Some points:
-1.364/1.399/-0.958/-0.435/0.229/-1.241/0.669/2.148/0.322/-0.983/0.717/-1.250/-1.073/-0.868/1.156/-0.298/0.115/1.409/0.856/1.779/-0.883/-1.219/-0.361/0.146
0.482/2.106/-0.597/-1.234/0.490/0.210/-0.464/-0.629/-0.149/-2.613/-1.009/0.516/-0.064/1.226/0.445/-2.363/-0.585/1.593/1.451/-1.052/0.279/0.726/0.301/0.948
2.217/-0.455/-0.563/-0.569/1.276/0.720/-1.790/0.054/-0.015/-1.019/0.534/2.652/0.144/-0.955/-0.995/-1.401/0.765/0.355/0.896/1.071/0.493/-0.487/-1.904/-1.051
-1.197/-1.929/0.708/-1.775/1.858/-1.804/0.748/1.601/-0.800/-0.715/0.746/0.283/1.729/-1.575/-0.694/-1.050/0.990/0.897/-1.056/-1.628/1.762/0.406/1.179/1.305
0.283/-1.697/-0.898/1.692/-1.212/1.293/-1.405/0.931/-1.184/-0.105/0.964/-1.179/0.083/1.686/-2.214/-0.032/-1.362/2.233/-0.843/-1.508/0.579/1.536/0.524/1.833
1.977/-0.312/-0.992/0.892/1.724/-0.606/-0.536/-0.220/-0.379/-1.188/0.706/-0.039/1.397/-1.992/-1.576/0.301/0.289/-0.065/0.139/1.271/-0.083/2.084/-2.173/-0.635
-1.953/2.181/0.258/1.041/-1.806/-0.739/0.960/-0.175/-0.268/1.349/1.460/1.879/1.906/1.171/-2.231/-1.250/-0.979/-0.303/-0.217/0.003/-2.491/-0.961/0.163/0.957
-1.115/0.124/1.396/0.172/0.338/-1.912/0.035/0.371/-0.113/1.452/1.354/1.124/1.069/0.808/-0.151/-1.908/-1.156/-0.232/0.145/-0.984/-1.826/-0.086/0.188/0.959
-0.692/1.206/0.686/-0.085/0.017/-0.018/-0.491/-0.603/1.079/0.616/0.484/1.438/-2.163/-1.480/-0.479/-0.792/0.564/-0.067/-0.937/-1.077/1.115/0.415/2.045/-0.818
-1.156/-0.197/0.833/-0.937/-0.494/0.912/-0.528/-0.080/0.597/0.551/0.160/-0.938/-0.050/0.320/-0.649/-0.421/0.212/1.132/0.723/1.690/1.178/-3.107/0.123/0.160
0.895/-0.857/-1.943/0.731/-0.528/-0.294/1.859/-1.314/-0.912/0.473/1.052/1.194/-0.719/-0.608/-0.242/-0.447/1.037/-1.179/1.726/0.655/0.380/1.615/-1.979/-0.565
0.235/-0.453/0.919/1.357/1.033/0.013/0.265/-0.968/-0.244/-0.129/0.809/0.395/-2.000/-0.795/-0.822/0.191/0.268/-0.733/1.382/0.429/1.431/-1.690/-0.837/-0.056
-0.185/0.116/0.601/-0.143/-0.831/0.390/-0.629/-0.222/1.771/1.097/0.928/-1.961/0.359/-0.572/0.417/-0.337/-0.897/-0.650/1.437/-0.222/1.203/1.108/-1.534/-1.249
-0.180/0.614/0.868/0.873/0.928/-0.308/-2.054/1.361/0.397/1.565/-2.227/-1.292/-1.132/-0.895/-0.698/-0.115/1.997/0.871/1.933/-0.144/-3.055/-0.307/1.329/-0.317
-2.079/0.339/0.297/1.683/1.374/-1.123/-1.109/1.741/-0.929/-1.165/0.185/0.658/0.403/0.885/1.742/1.470/-0.318/-1.583/-0.653/-0.941/0.537/-0.528/-1.213/0.334
-0.997/1.818/0.012/-0.118/-0.590/-1.193/-1.139/-1.065/0.383/0.530/1.378/1.241/-1.738/-2.523/-0.149/0.448/0.068/1.205/-0.939/-1.802/0.843/1.277/1.027/2.038
0.434/0.271/-0.303/-0.051/0.003/-1.018/0.492/2.025/2.579/-0.671/-1.289/-0.898/-0.455/-0.334/-1.867/0.721/-0.629/0.677/0.449/1.042/1.272/-0.984/-1.334/-0.121
1.263/-1.442/-0.448/0.480/0.659/-0.831/0.228/-0.144/0.677/-0.514/-0.864/0.190/0.041/0.829/0.899/-0.161/-0.129/-1.580/-0.893/1.051/-1.085/0.154/0.469/1.147
0.907/-1.035/-1.108/0.379/0.487/0.453/-1.176/-0.542/1.330/-0.330/0.333/-0.158/0.425/0.099/1.253/0.924/-1.128/-0.249/-1.825/0.044/-0.197/-0.483/0.018/1.570
1.416/0.664/0.365/-1.695/-0.130/1.275/0.447/0.363/0.415/0.149/0.806/-0.645/0.742/-0.034/0.532/0.612/0.594/0.518/-1.585/-1.309/-1.003/-0.391/-1.593/-0.500
0.222/-1.026/0.308/0.344/-0.434/-0.903/-0.694/-0.651/-0.690/0.720/0.715/0.776/0.106/0.058/-0.651/0.120/0.819/-0.170/1.473/0.846/0.697/-0.107/-1.470/-0.389
-0.002/1.406/-3.029/-0.688/0.687/-0.359/0.747/0.493/-1.129/-1.249/-0.017/0.170/0.292/1.062/-0.532/-1.052/-0.175/-0.247/0.750/-0.652/0.952/1.054/0.914/0.598
0.793/-1.723/-1.067/0.293/0.910/-0.690/-0.247/0.060/0.812/0.258/-0.218/-0.126/0.092/1.120/1.107/-0.218/-0.059/-1.757/-1.178/0.940/-0.503/-0.889/1.470/0.822
-0.955/0.869/-0.798/-1.246/-0.080/-0.961/0.443/0.472/1.051/1.461/0.939/-1.340/-1.477/0.590/-0.851/0.484/0.481/-2.048/0.283/0.598/0.707/1.610/1.956/-2.191
-1.120/0.026/0.224/-0.068/-1.898/-0.434/-0.487/-0.333/-0.266/0.095/1.319/-1.173/0.815/-0.280/-0.426/1.848/-0.361/0.027/1.582/0.739/1.357/0.082/-1.432/0.159
-0.890/1.013/0.406/-0.332/0.703/-0.394/-0.704/-0.301/1.068/0.644/-1.028/-1.006/-0.761/0.204/-0.979/0.117/0.110/0.280/0.710/0.899/1.491/0.140/-1.741/0.346
1.304/0.803/-0.087/-0.447/-1.062/1.365/0.365/1.660/-0.351/0.425/-0.113/0.014/0.368/0.275/0.239/0.767/0.773/-1.270/-1.168/-1.328/-0.119/-0.995/-0.946/-0.460
-1.556/-2.070/0.242/0.055/0.161/0.733/-0.757/1.301/-0.395/-0.761/1.466/0.409/0.258/0.571/2.057/-0.766/-1.581/-0.422/0.021/0.531/-0.765/-0.982/1.502/0.738
-1.052/0.308/0.407/-1.082/-0.931/-0.492/-0.595/0.399/-0.244/0.716/0.661/-1.324/0.035/-0.025/-0.181/-0.816/2.210/-0.889/-0.075/1.054/0.781/2.006/-0.301/-0.573
1.637/0.570/-0.177/-0.991/-0.581/-0.335/0.174/1.014/0.038/0.838/-0.113/0.121/0.398/0.949/1.515/-0.124/1.278/0.713/-1.351/-1.651/-0.583/-0.720/-0.875/-1.752
1.289/-1.928/-1.591/0.849/-0.617/0.423/0.197/0.030/1.316/-0.878/0.556/-0.373/0.562/0.457/0.622/-2.201/-1.117/0.432/0.090/-0.703/-0.104/1.168/0.444/1.081
-0.622/0.562/0.668/-0.361/0.148/-1.355/-0.610/-1.202/1.179/0.788/0.407/-1.206/-0.326/0.053/0.568/-1.261/0.295/0.598/-0.521/0.926/0.660/2.035/-0.565/-0.863
-1.069/-1.013/-0.090/0.547/-1.921/-0.031/0.995/1.521/-1.186/0.034/-0.358/2.569/-1.590/-0.366/0.576/-0.451/-0.254/0.728/-0.935/1.644/0.812/1.315/-0.420/-1.047
-1.511/-2.255/-0.320/0.571/0.128/0.589/0.634/-0.342/0.205/-0.701/-0.165/0.247/0.650/0.116/1.229/0.020/-0.260/-1.883/1.172/-0.845/0.071/0.368/1.013/1.253
1.848/0.878/2.522/-0.225/-1.959/-0.997/1.064/-1.045/-0.125/-1.228/-1.050/-0.394/0.257/0.399/0.777/-0.629/1.164/-0.642/-1.593/-0.160/0.205/-0.538/0.036/1.426
1.077/0.702/-0.503/-1.614/-0.512/0.896/-1.535/-0.055/0.853/-1.028/0.699/0.835/0.328/0.552/0.338/0.727/-1.582/-1.048/1.165/-0.693/-1.106/0.522/0.652/0.339
1.034/0.853/-0.052/-0.655/0.740/0.923/1.023/-0.459/-0.187/-0.351/0.252/-0.701/-0.098/0.131/-0.087/0.491/-2.102/-1.079/0.020/-0.227/-0.787/0.087/0.881/0.358
-2.061/-0.769/-0.103/-0.352/0.331/2.241/2.335/-1.629/-1.159/0.299/-0.489/-0.871/0.422/0.523/1.645/0.469/1.382/1.392/0.379/-1.203/-0.913/-0.227/-0.791/-0.865
-0.767/-0.911/1.834/1.065/0.487/-0.297/0.062/0.407/0.502/0.986/0.385/0.757/0.932/0.320/-1.340/-2.279/-0.477/-0.692/0.641/-1.414/-1.679/0.081/0.200/1.191
-0.480/-0.935/0.595/0.822/-1.920/-0.524/-2.121/-0.912/-1.166/0.331/0.117/0.248/1.501/0.005/0.035/-0.365/1.755/0.318/-0.359/1.658/0.590/1.038/1.027/-1.253
-0.638/-1.142/-0.102/0.106/1.729/0.929/0.111/0.099/0.062/0.297/-0.767/-0.163/-0.828/1.467/0.523/1.166/0.900/1.875/-1.323/-0.677/-1.319/-0.403/-0.627/-1.278
1.097/1.002/-0.250/-0.755/-0.183/0.573/1.472/0.513/-0.232/0.160/-0.212/0.252/0.091/-0.159/0.192/1.055/1.106/-0.531/-1.653/-1.149/-0.415/-0.493/-1.590/0.124
1.367/1.589/-0.814/0.736/1.499/-1.421/-0.200/-0.835/-1.482/2.576/-1.093/-0.916/0.645/0.573/1.794/0.807/-2.443/0.096/-0.817/-1.076/0.060/-0.392/-0.324/0.062
0.724/0.518/0.676/-3.365/0.338/1.133/-0.123/-0.341/-0.749/-0.426/-0.371/0.212/0.182/0.414/0.491/0.129/-1.285/-0.933/1.277/-0.192/-0.563/0.895/0.947/0.402
0.736/1.095/-1.047/-0.252/-0.273/0.358/-0.033/-0.443/-0.143/-0.282/-0.575/-0.416/0.898/0.543/-0.042/0.557/1.123/-0.822/-1.701/0.123/0.330/-1.272/-0.019/1.565
1.149/0.674/2.528/-2.322/-1.216/-1.112/0.394/-0.434/-1.077/-1.407/-2.476/0.075/0.896/1.308/-0.200/1.192/-1.888/0.144/0.481/0.753/0.375/0.916/0.889/0.352
2.127/0.901/2.054/0.385/-0.899/0.018/0.571/0.603/-1.163/-0.359/0.169/-1.501/-1.202/0.342/0.548/0.646/0.695/-1.458/-1.100/-1.409/0.222/-0.779/-0.116/0.700
-0.420/0.172/0.795/1.044/-1.056/-0.577/-0.210/-0.698/1.102/0.220/0.537/1.353/-1.995/0.318/0.534/-0.893/-0.661/0.211/-0.738/0.672/0.757/1.154/0.000/-1.622
-0.781/-1.476/0.878/0.229/0.656/-1.489/1.471/-0.950/0.988/0.630/-0.671/1.072/2.224/-2.071/-1.122/0.647/-1.670/0.877/-0.915/-0.194/0.861/0.356/1.705/-1.238
0.279/-0.479/-0.706/0.916/1.021/0.819/-1.785/0.158/-2.476/0.585/0.042/0.577/1.429/-1.807/-0.416/0.194/-0.509/1.038/-0.254/1.018/0.499/0.803/0.892/-1.833
-0.772/-0.997/1.456/0.208/0.438/0.854/0.306/0.659/-0.831/1.089/-0.371/0.661/-1.353/-0.736/-0.219/-0.266/-0.576/-0.363/-0.475/1.167/0.289/2.389/-1.924/-0.635
0.171/0.318/-0.944/0.155/-1.168/-0.894/1.076/2.163/0.731/0.809/-1.959/-1.122/-0.890/0.082/-0.193/0.050/-0.461/1.124/0.912/1.429/0.402/-0.979/-0.515/-0.327
-1.079/0.658/0.519/-0.819/0.317/1.172/-0.166/-0.554/1.435/0.992/-0.217/-0.531/-0.386/-0.903/-0.081/-0.983/0.087/0.290/0.796/1.045/1.060/-1.652/-1.441/0.440
These points spread out most along one direction. How far along it is each point below, from 0 to 99? 50 is the average, and the first point above lies past it. One standard deviation of the points above along it is 16.
-0.783/0.845/0.374/-0.180/-1.158/0.483/-0.669/-0.893/1.336/0.095/1.243/-0.256/-1.145/-1.132/-1.270/0.872/0.476/0.068/-1.217/-0.169/0.872/0.746/2.573/-1.103 63
1.137/1.414/0.693/0.169/-0.326/1.488/0.025/-0.094/-0.825/-0.861/-1.096/0.846/-0.489/-0.396/0.344/0.125/-1.872/-1.142/0.726/-0.093/-1.138/0.250/0.740/0.382 33
-0.872/-1.829/0.961/0.721/1.085/0.878/0.900/0.129/-1.260/-0.458/-0.190/-0.216/-0.556/0.954/-2.728/-0.505/-0.187/-0.306/-0.137/-0.854/0.878/1.027/0.903/1.666 48
-1.992/0.077/0.612/1.056/0.465/-0.015/-0.718/0.105/0.926/-1.165/-0.935/1.971/1.407/1.223/0.427/1.792/0.628/-1.388/-0.581/-0.822/-0.067/-1.039/-0.889/-1.082 43
-0.768/-0.445/0.308/0.579/-0.807/0.063/0.623/-1.193/0.476/0.316/0.352/-0.952/-1.149/-1.601/0.217/1.038/0.344/1.554/0.840/2.233/-2.613/-0.916/0.272/1.229 59
-0.807/-0.167/0.674/-0.670/-0.201/1.101/-0.226/0.484/0.007/1.225/0.211/-0.829/-0.762/-0.857/0.290/-0.074/-0.785/0.593/0.872/0.832/1.584/-1.711/-1.100/0.304 63
0.270/0.732/-1.583/-1.118/0.400/0.755/-0.644/-0.396/-0.338/0.113/-0.264/0.147/0.554/0.296/0.059/0.864/0.177/-1.094/-1.428/1.256/-1.096/0.085/0.570/1.680 32
0.643/-2.066/-1.352/-1.488/0.732/-0.088/0.438/-0.395/1.015/0.113/0.066/0.506/-0.920/2.055/-0.012/1.967/1.393/2.058/0.356/-1.576/-1.419/-0.402/-0.290/-1.334 42
0.987/-0.208/-0.339/0.330/-1.851/-0.703/1.249/2.012/0.673/-0.796/-1.375/-1.273/-0.376/-2.584/0.730/0.826/1.341/1.313/2.548/-1.302/-1.812/-0.020/1.060/-0.439 50
-1.467/-0.196/0.342/1.732/0.639/1.083/0.591/-0.330/0.548/-0.747/0.511/-0.568/1.573/0.315/1.062/1.040/0.564/-1.200/-0.606/-1.094/-0.690/-0.859/-0.763/-1.484 41
0.147/0.048/-2.866/0.882/-0.423/1.398/-0.172/-0.943/0.399/1.129/-3.460/0.930/0.948/-0.162/0.474/-0.856/0.342/-0.988/0.483/-1.179/1.459/-0.083/1.075/1.424 39
2.063/-1.210/-1.000/0.390/0.423/-1.596/-0.266/-1.189/-1.629/1.292/2.200/0.715/-1.425/-0.335/-0.441/0.694/0.395/0.766/1.654/0.642/0.740/-3.132/-0.179/0.411 59
0.889/1.174/-0.564/0.069/0.728/0.462/0.752/-0.072/-0.372/-0.665/-0.259/-0.675/0.024/-0.001/-0.082/-0.466/0.048/-1.194/-1.245/1.139/-1.745/0.128/0.995/0.936 32
1.613/0.819/-0.857/0.759/0.959/1.093/0.970/-0.646/-1.202/-1.853/0.690/-0.227/1.207/0.182/-1.301/-1.948/-0.617/0.856/-0.572/0.895/1.216/-0.435/1.959/-3.550 54
-1.329/0.359/1.030/1.757/0.929/-0.342/-0.409/-1.577/-0.606/-2.370/-0.922/-0.511/-0.272/1.562/1.081/1.360/1.318/1.962/0.523/-0.744/-0.944/-0.308/-0.797/-0.748 46
